In the rows, zero is written as 128.
Each run below is a few steps of one of 8 hidden systems, one row a step.
trace 1, zazo:
[[140 122 156 143 133 197 146 129 152 129 139 169 134 130 120 152 134 213]
 [132  78 148  93  88  90 127 160 136 147  84 105 104 129  70 145  95 109]
 [132 115 105 126 133  87 161 106  84  96 166 121 129 176 189 105 151  98]
 [102 191 145 151 186 164  93 138 135 157 136 100 119  90 139 107 115 103]
 [111 122  99 134 110 141 136 113 151 123 119 194 152  91  86 160 161 181]
 [165  91 163  87  84 168 125 149 137 127 100 123 116 185 129 148  88 111]
 [133 109 111 136 155  36 120 114 111  95 130  82 146 136 133  90 124 100]
 [116 160 145 179 173 167 138 153 110 154 181 133 120 117 180 116 144 160]
 [ 98 149 118 124  97 130 128 124 155 174  80 157 111  74  65 164 120 123]]
trace 2, vogeg (9 x 18):
[[ 95  55 104 127 164 119 133 136  81  97 157 157 135 173 127 120 146 116]
 [100  93 115 159 150 149 110 193 108 169 136 165 128 132 151 128  93  89]
 [ 93  78  95 172 151  87 156 108 130 140 102 189 143 128 111 141  92 123]
 [108  78 165 145 162 157 152 121 112 153 110 141  86 180 112 143  75 131]
 [ 81  65 141 131 168  79 141 155  97 132 140 115 105 132  88 126 138  98]
 [ 84  94 115 124 156 154 157 148  90 130 159 185 122 159 167 130 131  94]
 [ 77  92 100 123 151 120 111 160 130 156  95 178 137 107 103 132  78  91]
 [116  56 111 158 153 133 138  95 111 113 107 176 136 185 109 143 101 141]
 [115  67 167 167 158 125 126 181 108 161 130 111 104 156 115 133  91 112]]
trace 3, fab (9 x 18):
[[ 95 135 163 107 117 175 146 180 138 159 155 158 114 102 126 163 162  78]
 [116 128  75  49 111  98 133 110 128  98 103 158 148 136 153 103 100  93]
 [146 122 110 148 150 196  70 129 103 119 125 124 127 183 147 113  97 160]
 [125  81 126 191 147  79 104 167 141 149 113 129 152  94  79 135 111 136]
 [123 115 159 169 128 124 216 109 135 146 153 173 119 145 169 158 136 122]
 [ 83 145 157  61 163 123 146 124 119 141 111 101  85 124 124 103  92  94]
 [ 97 132  68 126 148 152  88  79  87  91 131 146 131 148 100 126 172 131]
 [134 111 134 144 107 180  78 203 144 148 134 150 152 109 117 153 136  90]
 [145  97 100 122 113  75 162 127 156 113 110 172 175 131 169 113  82 124]]
trace 4, fab (9 x 18):
[[106 145 114  55 169 164  85 107 120  73 137 113 140 136 114  96 145 137]
 [133 113  78 143 104 151  63 189 106 129 144 150 151 109 116 130 158 164]
 [166 110 118 170  72  98 139 161 148 161 110 150 148 128 162 145  94 100]
 [149 133 171 142 162 112 173  81 152 126 105 106 124 161 161 113  65 133]
 [ 89 127 162 129 192 130 132 107 113 123 141  96  93 119  76 120 145 179]
 [ 92 128 112 123  99 128 130 151 102 138 157 144 107 100  94 162 206 101]
 [144 153 107  83  79 143 122 142 142 121 125 145 148 137 175 131 128  48]
 [156 138 104 104 150 148  85 110 149  96 101 124 166 149 156  89  70 156]
 [140  89 134 188 143 127 104 153 123 143 123 126 124 126  91 131 117 217]]
trace 5, bizi, 9 rows:
[[106  86  85  82 121  91 120  98  96  92 105 136 116 149  73 124 141 162]
 [140 113 149 156 147 168  80 172 101 125 163  89 125 163 146 128 147  71]
 [138 150  97 174 125  64 130 121 166 143 104 144 175  76 142 121 104 110]
 [123 131 133 117 124 192 165 124 123 147 130 183 108 156 169 138  98 179]
 [103 105 157  92 128 104 114 134 128 143  90  87  87 120  42 142 114 122]
 [127  92 105 156 150 118 124 105  93  81 167 131 153 180 152 124 171  84]
 [121 161 147 139 149 136 111 190 169 164 138 129 156  66 157 115 103  95]
 [121 133  63 110  94 123 143  94 123 128  93 189 131 128 127 132 110 186]
 [136 103 184 115 125 187 109 146 115 140 116  92  80 179  96 150 111 122]]
trace 6, movav, 9 rows:
[[142  94 122  90  81 158 119 188 106 130 142 147 125 168 167 134 127  88]
 [133 144  94 111 145  80 112 107 152 117  90 122 162 118 153  88  67  89]
 [126 133 134 184 189 185 124  86 124 121 136 148 135 161 142 124 110 176]
 [113  82 154 163 119  94 143 162 127 174 106 128  99 108  67 158 116 160]
 [113 108 113  98  96  94 187 106  99 107 156 154 119 155 149 142 173  90]
 [ 87 152 141  82 177 151 101 165 130 134 138 115 129 102 143  98 113  63]
 [131 132  80 152 136 158  78 113 159 105 111 176 188 104 109 136 135 154]
 [164  80 152 140  94 164 131 160 124 149 111 142 114 182 139 148  79 154]
 [126 106 118 123 138  31 170  90 119 116 105 107 125 143 132 107  95 116]]
trace 7, vogeg, 9 rows:
[[ 77 103 106 113 165 110 162 150  96 118 177 174 133 112 145 113 162 150]
 [ 90 123  88 105 103 166 112 158 104 170  98 182 104 131 131 140  92  96]
 [125  76 102 153 137  97 110  87 137 106  86 145 155 162  88 143 102  83]
 [139  78 182 171 183 163 132 150 129 122 152 121 134 172 140 127 101 148]
 [ 90  99 124 146 148  66 153 187 101 163 151 131 109  86 119 116 133 155]
 [ 85 134  94 117 114 134 173  97  86 151 119 178  89 160 156 142 119  96]
 [ 91 110 141 113 160 145 102 115 143 133  88 128 129 133  79 142  93  50]
 [121  55 136 139 174 145 127 132 131  78 154 157 167 156 106 133 143 156]
 [126  86 123 137 120 123 118 220  98 169 143 139 113 128 152 117  97 152]]
trace 8, rik:
[[112 148  93 215 152 137 110  94 145 152 106 167 152 106 119 149 118 105]
 [128  94 173 125 134 186 165 121 160 142 107 177 121 157 122 159  79 158]
 [ 99  76 122  99 161  50 156 125 124 121 103 125 123 128  98 104  84 141]
 [ 82 106  91 133 165 143 115 155  65 128 166 153 116 156 157 111 142  96]
 [ 96 155 130 159 146 147 105 145 160 172 108 149 138  79 111 148 111  59]
 [128 111 108 133 132 165 143  80 162 111  93 204 164 144 125 147  95 162]
 [126  60 156 103 151 112 123 172 128 134 104 117 117 149 101 111  62 158]
 [ 93  96  86 184 173  72 132 127  79 131 151 136 130 135 144 105 132 109]
 [ 86 151 148 150 151 188 142 151 129 179 139 164 106 116 155 145 117  77]]
trace 9, loko (9 x 18):
[[142  90  98 138 101  74 138 182 108 129 152 138 150 140 181 113 124  91]
 [116 167 128 158 162 125 119 101 107 160 108  94  96 150 162 109  79  74]
 [ 93 142 148 153 166 156 132  83 149 142 103 142 108 103  63 153 128 171]
 [133  64 145 101 107 145 163 150 141 102 148 181 145 138 108 158 157 164]
 [131  99 109  82 122  76 129 164 109 106 141 117 145 148 170  94 113  66]
 [110 171  99 168 183 135  78 104 104 140 119 103 125 132 147  96  99  97]
 [114 136 145 173 135 182 118 126 158 166 105 161 123  96  74 169 126 166]
 [147  66 152 121  88 101 188 136 151 119 129 166 141 146 122 161 129 154]
 [122 104 136  75 150  83 144 142  94 107 143  90 110 168 167  84 104  99]]
trace 10, bizi (9 x 18):
[[ 89 140 131 132 116 187 105 154 120 177 115 151  89  99  73 160 140 150]
 [145  90 119 113  72 105 137  99 127 104 102 132 129 169  96 165 149  69]
 [150 111 161 111 175 127 129 149 146 100 148 106 161 153 184  89  88  97]
 [ 97 141  85 151 170 103 105 146 126 149 124 147 141  73 119  95 109 196]
 [121 126 111 158  79 179 125 135  91 170 121 157  83 152 111 173 153 129]
 [144 112 164 107 106  99 148 102 156 123  92  99 123 154 106 148 104  47]
 [117 106 131 114 203 120 145 111 138  81 154 144 171 142 168  87 108 147]
 [ 89 136 112 135 147 148  88 197 114 166 141 143 120  69 102 121 139 169]
 [139 124  78 141  50 121 120 111 102 146 100 149 107 155 115 165 146  90]]
trace 11, rik, 9 rows:
[[ 92  99 166 144 157 136 163 155 119 127 183 140 123 115 108 153 193 110]
 [112 154 111  78  94 107 160 158 160 143 126 173 150  79 160 132 126  90]
 [139 153  75  83 113 159  75 107 122 114  84 136 136 153 146 102  79 130]
 [144  98 144 182 165 149  64 130 123 119 119  87 131 149  73 129 121 151]
 [136  91 163 201 141 102 181 146 138 140 168 147 143 120 139 151 157 148]
 [114 151 139  88 109 105 198 138 131 161 128 148 100 116 185 121  97 119]
 [ 94 163  85  72 137 134  98  79  96 121  90 113  92 142 107 109 109 109]
 [116  95 134 141 147 178  69 133 129 101 133 125 142 138  61 154 168 106]
 [155  95 147 160 119 104 146 168 183 120 145 160 193  96 143 145 135 119]]
trace 12, movav:
[[109 143  84 169 150 143 112  80 119 110 141 160 146 111 101 139 183 168]
 [137 103 170 128  86 171 120 198 125 173 125 125  97 138 112 164 126 107]
 [143 124 104  81 102  57 155  95 156  90 109 133 166 122 139 116 123  97]
 [118 146 142 121 192 190 104 132 104 112 159 113 119 159 172  92 112 144]
 [125 128  99 183 124  92  89 140 138 161  94 126 136  79  69 138 120 159]
 [151 114 144 145  79 156 185 105 115 130 143 159 108 185 162 171 153 118]
 [102 132 170  64 156  84 145 150 151 132 114  88 114  98 114 102  95  91]
 [113 143  77 136 162 151  95  93 113  81 158 152 163 126 131 113 182 155]
 [141 116 143 156  97 167  84 205 125 182 116 124 111 122 119 147 101 121]]
trace 13, loko:
[[105 128 148  78 137 207 152 112 131 106 150 172 120 146 124 147 155 166]
 [123  97  83  65  85  87 108 152 133  98 118 145 159 115 105 128 146  89]
 [169 130 104 169 147 142  73 120 112 105 132  97 159 177 176  99 103  97]
 [126 162 159 163 148 131 103 160 161 185 101 103 120  71 103 125  90 145]
 [136 116 131 175 109 114 190 102 124 144 138 168 117 133 133 156 146 200]
 [117 104 166  52 101 126 167 149 104 130 137 115  79 164 129 137 133  96]
 [104 144  96 114 169  89 108  78 111  80 141  98 145 128 119 101 165  81]
 [126 156 126 129 156 224  70 147 152 122 137 152 158 116 135 129 127 130]
 [149 114  97 147  74  89 124 149 167 151  90 166 164  86 109 148 104 145]]
trace 14, Paf:
[[142  85 182 164 132 150 142 164 180 154 111 153 153 122 115 162  87 109]
 [100  71 119  71 151  88 173 110 129  93 116 164 138 146 116 114 101 154]
 [ 95 114 113 116 154 147  98 173  59 149 145 112  79 154 142  99 114 129]
 [ 95 125 109 193 153 108 102 118 119 153 116 125 128 109  92 149 139  50]
 [127 101 159 120 135 187 149 131 173 123 125 188 163 144 140 159 108  87]
 [112  85 129  67 154  94 125 160 144 119 100 135 139 111 102  98  69 162]
 [104  90  74 150 154 134  91 129  55 115 142 135 112 176 123 112 139 141]
 [123 113 152 208 142 117 125 161 124 179 131 113 118 129 136 146 114  59]
 [ 90 113 142 110 160 134 180  85 168 117 111 190 149 124 122 147 107  91]]
trace 15, Paf:
[[157 128 145  90  87 110 100 136 112 105 135  59 104 141  91 131 180 130]
 [161 165 113 134 117 107 112 127 130  94 172  95 164 125 185 107 179  82]
 [147 196 111 148 120 137 131 127 168 149 127 152 159  80 183 115 112 154]
 [152 149 120 133  91 145 134  86 147 140  87 142 116 126  96 149 116 210]
 [171 114 174 127  98 118 141 113 112 113 137  65  90 173 110 141 157 163]
 [132 161 147 117 136  82 157 126 119 110 183  81 126 113 166 108 184 101]
 [116 211 105 109 108 157 127 131 141 148 143 152 133  76 171 125 150 120]
 [162 170 108 117  74 153  91 106 162 136  76 126 134 110  95 148 119 158]
 [194 111 154 136 107 127 115  98 141  82 129  83 145 172 119 130 144 172]]
trace 16, zazo (9 x 18):
[[124  88 140 116 152 125 150 122  95  90 169 125 133 189 165 122 149  73]
 [ 97 160 130 139 189 128 101 164 150 145 139 124 155  75 150 100 109  85]
 [111 128  79 146 124 152 134 119 140 137 114 210 154 105 129 141 120 191]
 [147  85 153 126 108 162 119 117 132 141  79 127 104 187  97 155  72 123]
 [124  77 142 143 167  55 157 104 117  90 142 102 141 157 119 116 136  95]
 [ 94 146 159 138 184 149 151 174 120 156 176 139 119 104 181 110 124 118]
 [ 79 148  72 118 120 132 118 122 134 158  89 189 125  82  94 142 113 127]
 [145  93 119 118 112 189 124  81 127  96 105 167 137 203 126 152 114 125]
 [140  80 170 136 176  97 107 142 154 103 122  81 157 139 102 114 100  92]]

Which system made each run below?
trace 17 (2 x 18):
[[ 77 124 127  51 140 138 172 146 107 137 136 166 100 129 158 112 105 124]
 [ 98 125  63 110 136 138  76 111  67 124 103 125 102 169 117 108 107 102]]

fab
trace 18, 2 rows:
[[145 174 145 174 145 179  90  96 114 117 156  82 120 153 135 137 173  96]
 [144 154 186 131 114 142 155 124 187 132 136 124 143  78  99 160 165 162]]

rik
trace 19:
[[136 113 190 126 132 173 139 136 160 143 114 125 111 121  78 155 119 201]
 [140  87 119  91  85  64 145 133  98 104 134 104 109 149  96 131 165 151]]

movav
trace 20:
[[ 93 167 160  82 150 183  99 144 122 145 128  98  81 100  88 126 138 144]
 [127 105  87 140  85 100 115 112 135 111 115 156 151 110  68 162 180 126]]

rik
trace 21:
[[106 155 131  40 121 160 114 107 128 120  96 114 104 146 118 124 107  66]
 [135 106  81 114 147 158  60 110 118  69 131 137 173 156 113 109 146 143]]

fab
trace 22:
[[101 167 147 123 164 118 112 125 101 160 115  66  77 131 129 106  99  80]
 [ 95 145 134 146 167 184 102 104 150 110 141 150 152 103  88 155 176  93]]

Paf
trace 23, 2 rows:
[[ 99 140 163 131 171 196 106 137 162 149 110 147 124  92  77 146 111 160]
 [132  70 109 137  99  93 165 142 144 115 132 191 161 116 115 152 143 167]]

loko
trace 24 (2 x 18):
[[153 140 129 135 103 167  71 140 111 109 145  88 133 153 121 144 180  64]
 [174 161 134 149 115 107 117 135 184 107 144 113 192  84 154 123 151 119]]

zazo
trace 25 (2 x 18):
[[101 141 133 144 151 175 155 152  91 157 167 157  90 134 167 125 137 179]
 [ 89 132  99 112  84  91 130 140 121 168  92 144 100  92  80 153 129  77]]

vogeg
trace 26 (2 x 18):
[[ 88 119 103 149 180 159 141 108 129 118 145 199 152 115 127 131 138 178]
 [123  94 132 120  80 151 115 175 119 174  90 145  91 133  82 161  99 146]]

vogeg
trace 27, 2 rows:
[[140 150 108 133 105 102 151  48 110  98 132 112 113 151 111 138 183 155]
 [144 140 172  58 112 189 100 161 138 103 149  94 121 135 122 130 165 119]]

loko
trace 28 (2 x 18):
[[169  83 133 100 118 159  78 157 131 101 111 111 143 171 121 112  91 163]
 [156 113 101 194 134  65 100 157  92 130 154  86 139 132 148 102 137 143]]

vogeg
trace 29, 2 rows:
[[113 134 134 167 164 174 101  90 107 122 130 113 119 175 127 143 139  47]
 [ 93 117 127 118 182 147 105 145 172 109 134 169 183  77 105 125 131 109]]

fab
trace 30:
[[109 117 122 143 121 123  85 147  96 132 138  95 100 113  54 149 190 129]
 [155 115 140 127  81 145 161 148 136 120 161 159 147 151 183 155 163  75]]

vogeg
trace 31 (2 x 18):
[[142 121 118 218 123 115 129 106 154 158  97 154 144 106  97 158 114 166]
 [147  83 196 116 112 137 190 150 133 144 134 131  98 164 137 147 105 161]]

loko
trace 32 (2 x 18):
[[126 156 120 149 147  71  80 154 143 142 113  74 142  72 109 101 117  95]
 [143 148 109 163 112 151 162 115 120 130 161 173 136 128 170 140 163 198]]

zazo
